116	151	127	128	121 -> 128

134	122	138	131	127	137	136
152	140	120	134	117	119	121
117	130	121	116	133	144	127
-> 137

119	118	115	155	123	137	146
121	102	134	149	136	132	110
-> 137

151	130	156	117 -> 156

134	118	117	139	152
131	129	129	130	139
119	123	142	116	115
-> 139

150	145	114	138	135	103	134
139	118	123	134	143	142	139
-> 103

140	138	103	127	108	106
156	135	132	128	123	152
-> 108

143	102	99	149 -> 99

104	138	152	119	131	130	141 -> 130
---
[124 123 114 103 129 145] out 145, 124

[125 105 128 129 130] out 130, 125

[131 157 145 138 120 155] out 155, 131

[106 134 137 135 152] out 152, 106

[[132 122 135 116 116 120]
 [124 130 147 141 102 132]] out 120, 124

[142 136 150 130] out 130, 142

[[121 120 149 142 135 143 116]
 [112 121 138 147 137 144 125]] out 116, 112

[153 155 115 117 123] out 123, 153

[[122 126 109 109 149]
 [141 126 127 139 106]
 [144 122 146 148  99]] out 149, 144

[[154 130 148 107 145]
 [134 136 128 139 109]] out 145, 134
---
[152 107 120 128 118] out 118
[105 115 146 122 149] out 149
[136 128 105 143 119] out 119
[106 156 113 107 105] out 105
[140 133 108 112 102] out 102
[121 105 126 154 112] out 112
[102 115 120 122 126] out 126
[118 154 123 115 120] out 120
[106 110 108 119 144] out 144
[157 121 124 117  98] out 98
---
Q: 143,146,108,98
A: 143, 98

Q:
117,133,117,113,119,103,110
114,143,130,120,132,126,126
A: 117, 126

Q: 158,106,142,143,110
A: 158, 110

Q:
107,135,158,113,125
115,126,152,114,124
117,121,154,112,122
A: 107, 122

Q: 143,121,114,105,133
A: 143, 133

Q: 131,118,126,127,150
A: 131, 150
---
[[105 104 132 114]
 [128 136 110 153]]
153, 104

[[128 121 129 123 119]
 [132 151 124 129 135]]
151, 119

[137 157 121 129 127 124]
157, 121

[[103 120 143 141 119 155 137]
 [102 120 143 139 119 156 136]]
156, 102

[122 149 120 125 138 152]
152, 120

[130 144 128 132 128 120 149]
149, 120

[[121 131 106 129]
 [135 125 150 128]]
150, 106

[128 157 122 133 140 147]
157, 122

[[115 120 115 116 120 115 119]
 [143 156 141 141 157 139 114]]
157, 114

[114 129  98 104 144 108]
144, 98
---
[114 137 133 150 138] ==> 150

[[122 133 141 138 103 104]
 [134 128 132 118 116 119]] ==> 103

[[137 121 138 129]
 [120 139 131 130]
 [104 153 114 129]] ==> 138

[[133 132 125 128 144]
 [132 132 130 128 154]] ==> 128

[148 146 153 106] ==> 153

[[111 128 126 135 145 128 148]
 [132 137 154 143 122 127 118]] ==> 128

[[130 121 112 122 129]
 [119 106 119 127 144]
 [133 103 130 144 151]] ==> 122

[139 128 150 127 145 128 128] ==> 128

[134 104 123 114 141] ==> 114
---
[[114 117 107 130 127 129]
 [140 147 157 126 119 107]
 [127 148 157 125 138 103]] -> 125

[[124 134 114 148]
 [117 102 133 127]] -> 102

[146 154 125 145 144 118] -> 145

[[120 122 121 132 129 128 155]
 [139 122 131 105 129 117 120]] -> 129

[[119 132 129 115 131 152]
 [104 110 123 111 139 122]] -> 111

[[136 148 147 107 126]
 [113 155 144 123 128]
 [137 101 109 139 128]] -> 109

[129 149 144 129] -> 149

[120 140 127 103] -> 140
---
[[118 132 139 116 130 138]
 [138 124 129 152 130 117]
 [129 118 135 135 113 130]] => 139

[[149 130 118 130]
 [139 137 106 129]] => 118

[123 124 118 106 126 118 132] => 118

[[132 122 112 144]
 [118 121 119 152]
 [138 136 128 141]] => 112

[106 111 115 150] => 115

[137 127 127 135 128 105 128] => 127
---
Q: [124 111 131 152 116 103]
A: 152, 131

Q:
[[143 133 110 127 135 131 150]
 [128 130 122 123 147 112 130]
 [135 133 140 118 120 144 131]]
A: 150, 147

Q: [123 107 132 130]
A: 132, 130

Q: [121 150 138 137]
A: 150, 138

Q:
[[140 118 106 123 110 117]
 [145 109 113 106 114 109]]
A: 145, 140

Q:
[[133 125 129 133]
 [120 140 150 143]
 [119 106 126 128]]
A: 150, 143

Q: [122 129 155 119 129 136]
A: 155, 136
